Each row of this table is followed by its label. One hidden rule gives the labels. It looks at one to three of the table's principal directions, none of them among the few with the most spread.
[32 57 -31 19 38 30 -56 -44 26 58 3 -96 -23 -42 32 -31 -52 40 39 20 -25 -24 -3 -28 -41 4 21 25 -26 -6 35 -127 -51 -26 16 -33] B
[44 -18 8 42 -12 -47 -31 22 48 -1 -9 51 23 21 -54 -30 68 23 -43 8 -44 54 -13 24 5 36 59 7 -21 -11 -7 34 -21 13 -52 29] B
[-25 10 20 -23 -38 -4 55 32 -29 -59 4 70 11 30 -46 56 9 -5 9 -18 48 -20 21 56 40 -24 -70 -56 19 1 -22 74 20 -7 22 60] B
[23 -27 -11 69 20 -30 19 61 1 -46 28 27 39 30 -17 -14 32 20 -3 16 -10 54 17 14 5 -1 10 18 -46 -14 -30 3 3 5 15 -16] G
[64 -38 16 57 16 -34 -9 -21 27 -12 -48 -37 8 18 -12 -48 -1 1 14 0 -104 77 -8 -22 9 48 71 25 -41 11 43 2 -26 -9 -50 -57] G
[37 -24 -9 79 25 -28 -47 29 43 2 7 -23 7 -7 15 -74 26 50 32 30 -20 82 3 8 -58 -1 38 10 -14 -12 51 -77 -47 -2 7 6] B
[42 -66 44 2 -16 -39 20 -4 33 -5 -21 8 -10 10 -12 -40 31 -46 -34 -8 -12 26 -28 -24 29 24 20 21 5 -11 31 52 -5 1 -40 32] B
[49 -21 21 19 -11 -66 -33 -31 53 26 -26 -6 0 -7 -6 -45 29 -23 -28 -18 -52 26 -5 -12 -2 68 49 15 -2 -4 31 24 -11 -16 -58 15] G
[73 -8 -30 56 9 -47 -72 -72 32 67 -65 -88 -9 -19 35 -112 19 31 15 14 -114 98 -8 -60 -20 43 115 56 -19 14 64 -67 -55 5 -43 -34] B
[16 -4 -21 -20 12 27 -41 -47 29 65 -36 -80 -30 -63 42 -67 -27 20 15 24 3 -12 0 -48 -18 -10 13 -4 28 13 55 -88 -29 8 2 27] B
[22 28 -22 48 4 -4 0 -32 -49 6 -11 -85 -10 31 17 -28 -14 24 82 25 -29 39 -13 -28 -12 -31 5 26 -32 17 47 -62 -38 -13 22 -44] I
[35 19 -22 -1 41 11 -80 -33 67 78 -20 -47 -18 -47 0 -57 19 34 -19 10 -73 50 -8 1 -55 47 99 39 -13 -10 33 -67 -53 4 -17 -34] B
[-44 12 -8 -69 -22 5 40 -21 1 -17 -41 21 -16 -17 0 29 -12 -17 11 -22 30 -11 45 51 5 -7 -66 -69 55 20 10 41 -18 -23 54 61] V
[4 -35 -18 68 24 -17 4 18 -30 -3 -4 -77 15 1 28 -72 16 28 74 46 -3 60 20 -26 -33 -18 -2 -10 -19 30 56 -71 9 18 14 -35] B
[-30 26 -13 -20 -3 5 -8 11 17 -3 -5 22 0 -9 -31 23 4 19 24 -3 19 2 39 63 -27 9 -39 -67 28 15 13 5 -13 -21 19 26] B
[14 -10 21 -24 -6 26 24 -51 -47 1 -43 -81 -28 -6 30 -17 -54 -24 41 -12 -42 -14 -2 -68 27 10 22 18 11 15 40 -11 36 2 -8 -91] B
[22 -2 17 18 9 -10 41 -18 -5 -40 -31 -20 7 15 4 4 -23 -8 10 1 -47 -1 -7 4 15 5 3 3 -37 7 4 7 -25 -5 12 -19] I
[2 11 -50 30 18 -25 -34 1 63 32 7 69 26 -13 19 -21 18 34 -12 9 18 56 16 54 -7 -13 -25 -30 3 -3 -23 -25 -83 -3 3 75] B
[10 55 12 -41 -81 -21 -16 -69 -31 33 0 47 -24 61 -56 86 -7 -50 -20 -51 21 -47 -62 -13 80 -17 -37 23 9 9 -13 105 -17 -46 -78 107] B
[-3 21 -37 70 60 30 1 34 -45 -32 38 -70 13 35 20 6 -22 37 58 40 -41 38 -7 -12 -58 -29 33 54 -69 -2 -10 -80 -19 -4 56 -127] B
[34 44 5 0 -47 -31 -8 -70 -7 -11 -61 -31 -26 32 -17 1 -18 5 56 -14 -50 14 -21 21 0 -13 -1 -21 15 19 65 20 -80 -38 0 43] G
[8 50 -29 13 28 36 -6 -15 -15 9 -6 -80 -12 -13 11 -13 -33 44 54 34 -17 -20 10 -6 -31 -18 2 -3 -24 5 19 -93 -33 -7 49 -57] B
[-34 -13 10 -25 -11 17 14 37 -45 0 51 23 10 3 1 39 12 -31 -61 -8 46 -69 -5 -53 30 6 1 40 -1 -15 -73 35 108 25 -18 -31] V
[-7 -57 2 46 24 -14 13 84 33 -41 4 46 46 -40 5 -68 47 58 9 37 31 46 56 55 -27 -9 -13 -74 13 -1 5 -32 22 55 30 37] B
[22 49 -46 3 -10 7 -38 -44 -4 56 -16 -13 -6 -17 10 -32 -6 47 44 6 6 32 4 9 16 -41 -8 -9 12 5 21 -48 -59 3 9 56] B
[71 13 -12 57 -9 -44 -50 -74 0 44 -65 -90 -5 9 9 -85 19 32 34 24 -112 59 -30 -50 -9 26 96 38 -34 24 62 -48 -50 13 -51 -40] G
[-1 -16 -3 -5 -18 -43 17 -40 9 10 -7 41 6 11 28 25 -9 -55 -38 -40 14 16 -13 -8 49 -7 -40 25 -6 9 -18 58 -25 -30 -22 111] I
[42 -26 -6 82 2 -46 -49 37 16 -18 26 6 15 36 1 -42 27 20 21 8 -33 75 -16 -9 -40 3 57 40 -9 -22 19 -8 -21 -8 -22 -44] V
[1 5 -37 41 25 10 2 45 -1 -20 49 32 24 13 17 12 -10 25 -4 15 32 10 6 2 4 -39 -21 22 -26 -22 -54 -31 -17 -2 35 -2] B
[24 21 -22 -3 18 -28 -47 -18 73 52 -7 39 14 -29 -9 -26 37 15 -47 -1 -33 21 2 44 -18 40 41 -1 -8 -13 -20 -2 -55 6 -22 30] G
[2 -53 47 -3 -15 -14 31 16 -23 -24 4 15 0 15 3 -6 22 -39 -25 -15 0 10 -22 -28 23 6 19 30 2 -9 2 54 53 24 -24 -10] G
[6 54 -1 -24 -12 1 -25 17 11 11 40 57 -2 7 -50 44 20 9 -17 -31 14 -11 3 54 -1 10 6 10 6 -35 -31 36 -5 -19 6 20] I
[-18 -42 55 -38 -31 2 66 9 -36 -71 -31 -2 -22 18 -3 22 -16 -44 6 -29 -3 -9 9 -10 16 7 -12 -12 34 1 24 67 51 -7 24 -25] V
[43 -26 -5 22 -11 -49 -36 -41 37 21 -29 -23 -11 8 5 -31 -3 -29 5 -22 -42 56 -16 -20 -1 18 24 28 5 10 51 23 -51 -43 -40 50] G
[-17 -10 -28 65 51 3 -22 53 10 22 56 -20 34 -11 11 -25 35 36 -13 59 33 -2 -3 -11 -42 -8 -3 13 -57 5 -26 -86 14 26 -1 -3] I
[53 -23 8 69 -6 -55 15 -20 27 -12 -33 11 14 33 2 -57 34 16 18 23 -33 79 -32 19 18 -22 5 2 -38 6 39 -7 -90 8 -16 70] V
[3 -15 40 -11 5 9 11 44 26 4 31 74 26 -15 -39 4 45 6 -72 7 19 -43 -11 20 30 30 19 -8 -19 -27 -56 28 54 55 -44 0] V
[-20 -28 -30 7 18 10 12 5 -20 -13 -9 -35 10 -7 42 -13 -26 -9 12 18 1 -7 17 -37 -9 -14 -9 -6 9 21 -10 -16 18 8 18 -50] B
[13 -15 11 3 -49 -33 34 -4 -26 -40 -10 61 13 24 7 19 -11 -20 -7 -34 27 2 1 -5 72 -35 -44 -5 18 -4 -21 70 9 -5 -6 92] B
[-25 -14 10 -30 25 33 17 27 -8 22 31 10 4 -31 7 3 11 -10 -31 -2 31 -19 16 -10 11 16 1 12 -4 -13 -32 -9 63 30 4 -33] B
[44 17 -36 35 -4 -42 -43 -35 39 51 -28 60 30 -9 9 -55 39 43 -10 -3 -45 87 3 32 31 5 44 -2 -7 -3 -15 0 -66 32 -38 47] I
[0 -20 9 4 -3 14 -33 5 -18 -6 -2 -30 -16 37 -27 17 7 -14 -10 -1 -57 23 -36 -42 -29 22 77 51 -4 6 12 27 25 -6 -40 -95] B
[-18 -19 -29 12 34 15 -36 16 -2 18 22 -54 1 -9 17 -5 -10 -8 0 18 -10 -3 2 -41 -47 13 29 27 -6 13 0 -32 28 -7 -8 -74] B
[5 -25 -11 53 -8 -11 -41 28 -21 -13 10 -28 4 9 30 -45 11 33 21 23 -9 32 -5 -46 -41 -16 45 22 15 -1 18 -42 26 19 -4 -44] G
[-18 37 -12 -19 -7 7 11 -24 -14 -1 -5 33 5 27 -23 62 -17 -12 0 -21 -12 -6 -1 29 28 3 -24 -12 -13 16 -29 43 -15 -20 -13 1] B
[18 27 -22 -19 -9 -10 -9 -48 23 52 -36 28 10 -4 -26 -8 36 11 -45 8 -29 8 -19 14 45 8 20 -1 -23 14 -27 19 -46 25 -37 59] B
[38 -49 47 44 -13 -46 53 27 -13 -66 -3 32 17 51 -10 -14 18 -30 7 -13 -31 45 -9 0 34 18 15 16 -19 -20 2 63 15 4 -15 -51] V
[-6 21 -4 -19 51 55 -13 -26 13 20 -35 -65 -13 -38 16 -20 -36 31 36 21 -67 0 12 13 -50 28 50 -22 -7 14 30 -69 -17 21 16 -124] I
[-22 11 -5 -2 -10 0 14 -3 -43 -8 4 35 20 19 4 32 0 -3 -7 -19 -14 10 10 -3 31 7 8 6 -7 9 -43 38 44 19 -17 -40] V
[52 48 -20 22 6 -35 -93 -67 98 78 -40 -15 -25 -17 -19 -52 14 42 35 0 -61 76 -9 57 -56 40 40 -25 10 3 83 -55 -127 -44 -38 46] I
[12 14 -8 -62 -21 17 -31 -68 46 48 -70 -10 -34 -43 9 -25 -10 7 -37 -7 -30 -14 -9 -11 9 11 31 -14 44 8 22 -8 -49 6 -11 53] I
[23 18 14 6 -25 -4 -35 -48 0 7 -52 -90 -38 2 -9 -29 -17 19 51 14 -44 -6 -20 -23 -41 5 27 -13 16 25 90 -43 -34 -23 -11 1] V
[21 -19 -4 81 28 -8 30 18 -38 -44 -18 -64 23 17 28 -56 -1 43 60 45 -49 50 14 -22 -16 -11 26 5 -50 15 23 -69 3 29 29 -88] I
[-18 15 2 -1 8 20 29 10 -45 -39 12 -54 -12 -5 21 17 -53 -2 81 -10 26 -16 34 7 -22 -28 -53 -21 13 6 36 -29 20 -31 63 -25] B
[41 20 15 -60 -20 35 0 -76 -7 1 -83 -70 -58 -26 25 -25 -73 -1 41 -41 -82 11 19 -39 17 26 58 12 52 -11 57 -12 -17 -22 27 -92] B
[31 54 -41 68 -1 -36 -6 -7 -26 -22 21 3 29 43 4 20 -14 25 36 -1 -22 19 -3 14 14 -31 -12 28 -52 -4 -30 -11 -50 -27 19 13] I
[-59 15 -4 -38 -45 -1 68 -13 -75 -23 15 72 18 74 -40 123 5 -64 -48 -26 47 -47 -29 -5 94 -31 -81 6 -28 35 -84 124 39 -12 -33 71] B
[16 45 -14 -24 -1 33 -44 -17 8 40 3 -12 -26 -22 6 -24 -14 40 33 -2 -5 5 4 6 -21 -5 34 3 37 -27 16 -48 -24 7 19 -56] V
[-38 -16 10 -87 -17 25 -10 -15 15 42 -3 5 -28 -37 -5 23 -1 -48 -53 -21 45 -62 0 -23 5 21 -16 -10 53 6 -5 39 46 -4 -21 38] I
[78 7 -14 37 18 -53 -78 -69 76 83 -59 -16 12 -21 -11 -90 49 28 -19 6 -127 89 -18 8 -11 74 122 23 -29 7 36 -16 -74 23 -85 -25] V
[7 -18 -6 -6 48 11 -5 -7 92 17 -43 13 -5 -48 28 -61 8 34 -14 24 -39 56 27 49 -43 37 30 -41 12 -10 19 -61 -76 18 29 -37] V
[-38 -22 -14 28 39 -15 25 90 20 -45 59 53 37 -6 0 16 35 8 -25 8 49 20 49 55 -40 7 -36 -13 -18 -19 -48 -3 25 -5 58 13] V
[29 -44 5 -5 2 -31 -34 37 66 28 8 74 30 -13 -65 -20 79 -10 -98 -2 -17 18 -6 15 24 53 59 11 -8 -15 -42 73 23 29 -74 46] G
[5 29 7 -41 -32 23 -55 -39 27 46 -28 4 -34 3 -50 19 10 12 -27 -4 -20 -15 -38 -4 -1 14 36 -2 23 7 23 10 -26 -10 -52 33] B
[-15 -11 -7 55 7 -14 1 52 -21 -15 53 14 20 33 -3 5 29 12 8 23 38 20 -2 -6 -14 -13 -18 16 -28 -4 -19 -20 25 1 0 -12] I
[43 20 6 90 -17 -25 -19 94 -20 -59 73 61 30 59 -53 -1 41 63 38 12 19 41 -2 35 -6 -28 18 18 -24 -52 -24 -3 9 4 10 -29] B
[-25 -15 17 -10 -3 0 37 38 -40 -61 49 -13 -7 27 11 56 -38 -58 17 -21 47 -57 -1 -13 -18 -21 -51 17 13 -14 -11 43 43 -41 40 -34] G
[20 48 -16 16 3 5 -18 -41 -3 60 7 -11 5 -20 25 -22 -1 33 -7 17 10 -24 -18 -23 32 -15 -1 21 -36 -5 -20 -68 -21 25 -15 40] V
[-40 47 5 -12 2 33 8 38 8 -13 36 19 -17 -4 -28 38 -4 39 40 10 73 -19 30 69 -38 -19 -75 -59 16 -11 16 -50 -16 -30 58 37] B
Which label does each new row get?
[-13 30 -25 -15 -6 20 -38 -13 8 44 6 -10 -14 -27 11 -9 -2 31 -1 11 33 -19 2 -9 -14 -18 -9 -7 20 0 3 -52 -11 2 8 42]: I
[-31 4 3 -68 -37 -4 15 -58 -16 12 -60 -12 -16 -17 14 15 -7 -33 -33 -19 -15 -46 8 -23 20 21 -3 -25 41 32 -2 47 24 6 -10 24]: G
[-6 37 -16 40 6 -20 -32 16 22 -19 12 19 8 22 -18 19 7 37 33 0 -18 42 16 62 -56 9 -2 -24 -8 1 13 -19 -47 -35 18 1]: V
[-18 -9 39 -63 -30 -14 26 -13 32 -6 -4 60 -22 21 -47 63 10 -69 -46 -41 27 -27 -19 40 22 25 -44 -19 26 -3 0 102 -13 -42 -25 72]: I
[-4 -1 12 -47 -5 9 10 -11 25 0 -19 45 1 8 -48 48 12 -30 -70 -21 -34 -21 -13 17 31 39 24 4 -10 3 -41 75 4 -1 -36 3]: B
[-39 -4 47 -127 -35 44 29 -48 -36 48 -17 -8 -43 -45 6 34 -17 -72 -52 -51 33 -94 0 -51 53 36 -4 9 60 -2 -11 65 106 20 -26 -14]: G
[-14 -16 8 -42 -14 -10 -30 -46 55 80 -33 12 -15 -38 -6 -28 47 -13 -68 11 18 -13 -24 -7 6 27 3 -18 17 23 18 -1 -18 20 -58 114]: G
[-37 -20 41 -42 25 61 39 51 -32 -49 32 -47 -23 -32 15 18 -56 -18 56 -5 46 -64 32 3 -45 -7 -36 -33 42 -15 31 -20 76 -3 61 -101]: B
[8 5 -1 87 7 -29 3 61 -23 -42 47 27 32 58 -25 -6 40 39 54 32 10 53 -7 43 -30 -25 -8 -8 -36 -10 0 -14 -16 8 8 -39]: G
[27 26 -5 0 10 21 -30 -35 9 37 -17 -51 -16 -20 7 -25 -18 23 10 12 -36 -12 -14 -28 -6 10 41 19 -12 -1 19 -55 -19 6 -12 -36]: B
[47 -9 -20 68 -18 -24 -68 -21 11 42 -22 -5 11 18 3 -72 41 55 0 37 -44 64 -46 -42 4 -18 75 29 -15 9 21 -42 -39 42 -69 15]: I
[26 22 16 -48 -20 -20 -53 -54 56 47 -42 14 -25 -14 -25 -8 29 -13 -58 -29 -74 3 -24 12 -19 67 88 21 23 -13 9 43 -31 -3 -46 -13]: G
[-39 -13 0 -50 -28 -11 25 19 -11 -18 -7 45 4 -15 -7 11 27 -15 -11 -19 46 -6 37 37 4 -10 -39 -46 56 5 -9 61 31 8 33 63]: G
[3 41 -21 -68 17 -2 -73 -109 62 127 -23 -36 -21 -58 -3 -7 12 -40 -58 -14 -25 -40 -34 -13 1 60 28 18 -8 29 14 -6 -36 -9 -90 63]: V
[13 -39 36 47 -6 -43 48 58 3 -72 13 32 25 29 -21 -12 35 -1 -2 11 11 14 13 25 2 9 -17 -18 -19 -15 -3 27 19 4 15 7]: V
[20 4 12 42 -15 -28 23 36 -16 -47 11 48 33 39 -43 13 37 21 -11 8 -13 10 -5 28 28 -5 8 0 -38 -9 -35 38 9 18 -9 13]: I
[12 25 -3 -61 -8 27 -65 -46 43 82 -20 -8 -34 -48 -10 -19 6 9 -39 -13 -16 -17 -17 -13 -6 26 53 15 36 -11 15 -16 -14 8 -35 22]: B
[-40 4 10 -84 -6 41 -18 11 13 40 32 1 -29 -42 -13 31 0 -32 -46 -9 69 -90 -5 -9 -18 5 -21 -6 48 -13 -12 14 48 -1 1 29]: V
[18 -28 -9 51 10 -53 5 52 48 -15 0 84 61 5 -45 -33 91 34 -62 30 -17 44 17 54 15 30 22 -29 -41 0 -51 32 -6 45 -30 54]: I
[2 33 -27 21 30 11 13 -15 -4 -9 -27 -44 11 -21 25 -22 -25 44 46 22 -33 8 37 20 -19 0 -4 -31 -22 15 7 -68 -29 5 47 -43]: I
[17 4 -49 65 54 5 -17 -19 5 11 -8 -86 16 -31 78 -59 -51 37 54 45 -23 5 10 -32 -38 -30 -1 2 -35 19 19 -119 -48 7 33 -41]: I
[6 -12 -4 56 70 17 28 57 11 -2 31 -12 39 -57 45 -75 14 65 24 47 16 24 53 20 -18 5 0 -21 -44 -21 -17 -117 27 62 52 -60]: I
[-18 42 -31 -61 -24 -9 -23 -64 36 58 -50 27 -6 -32 -8 9 17 2 -46 -10 -3 -26 11 28 17 17 -12 -42 29 25 -16 21 -41 0 -15 95]: G
[-60 -10 17 -23 -12 8 53 61 -20 -55 37 54 14 4 -13 52 16 -12 -24 5 87 -59 19 38 -3 -28 -79 -45 14 -2 -40 33 47 6 46 64]: G
[-40 -13 -31 24 -18 -28 -22 58 -13 5 59 73 40 24 -25 29 59 1 -41 13 72 -8 2 7 4 -20 -35 -9 2 9 -61 43 46 13 -30 71]: V
[15 -1 2 -14 11 19 -39 -24 29 76 3 -45 -15 -50 4 -45 12 10 -19 28 28 -40 -27 -34 -2 -3 7 6 -4 4 29 -62 -2 24 -36 60]: B
[-23 18 2 -24 -41 -15 18 -35 -48 -14 -20 8 -7 45 -9 51 -4 -34 -1 -23 -15 -14 -16 -13 24 0 -10 5 10 23 -13 68 14 -16 -17 -8]: G
[4 36 12 -16 22 11 1 -33 14 23 25 -32 -13 -9 6 44 -37 -35 -20 -12 3 -71 -33 -6 -5 9 -19 35 -43 -7 -10 -17 -22 -34 -3 21]: V
[-35 3 62 -85 -60 38 61 10 -72 -80 -17 -1 -48 16 -16 63 -47 -37 42 -54 28 -51 24 5 13 -14 -36 -29 81 -14 29 76 75 -24 58 -42]: V
[-69 56 15 -127 -11 76 -26 -28 44 91 28 52 -50 -54 -18 74 14 -13 -116 -14 87 -109 -36 14 -2 6 -27 8 29 -21 -49 -15 4 5 -3 114]: G
[32 -8 -10 26 23 0 -41 15 42 14 -6 24 20 -21 -16 -38 5 39 18 3 -36 53 17 34 -8 16 39 -24 3 -6 14 -14 -21 16 -29 -22]: G
[-34 -25 19 -13 -11 6 94 37 -81 -84 9 30 31 20 10 49 -30 -34 21 -24 28 -33 42 1 59 -19 -60 -28 3 10 -47 74 93 17 33 -41]: B
[46 -61 19 43 19 -62 -10 -4 62 8 -15 21 26 -12 10 -57 35 -25 -33 -4 -39 58 -17 11 1 30 33 16 -26 -1 22 28 -35 10 -48 56]: I
[-28 -28 -26 17 47 36 27 46 -9 -16 27 16 29 -26 51 -11 -17 20 -15 25 27 0 28 -15 5 -20 -12 1 -16 -7 -58 -48 34 41 37 -55]: B
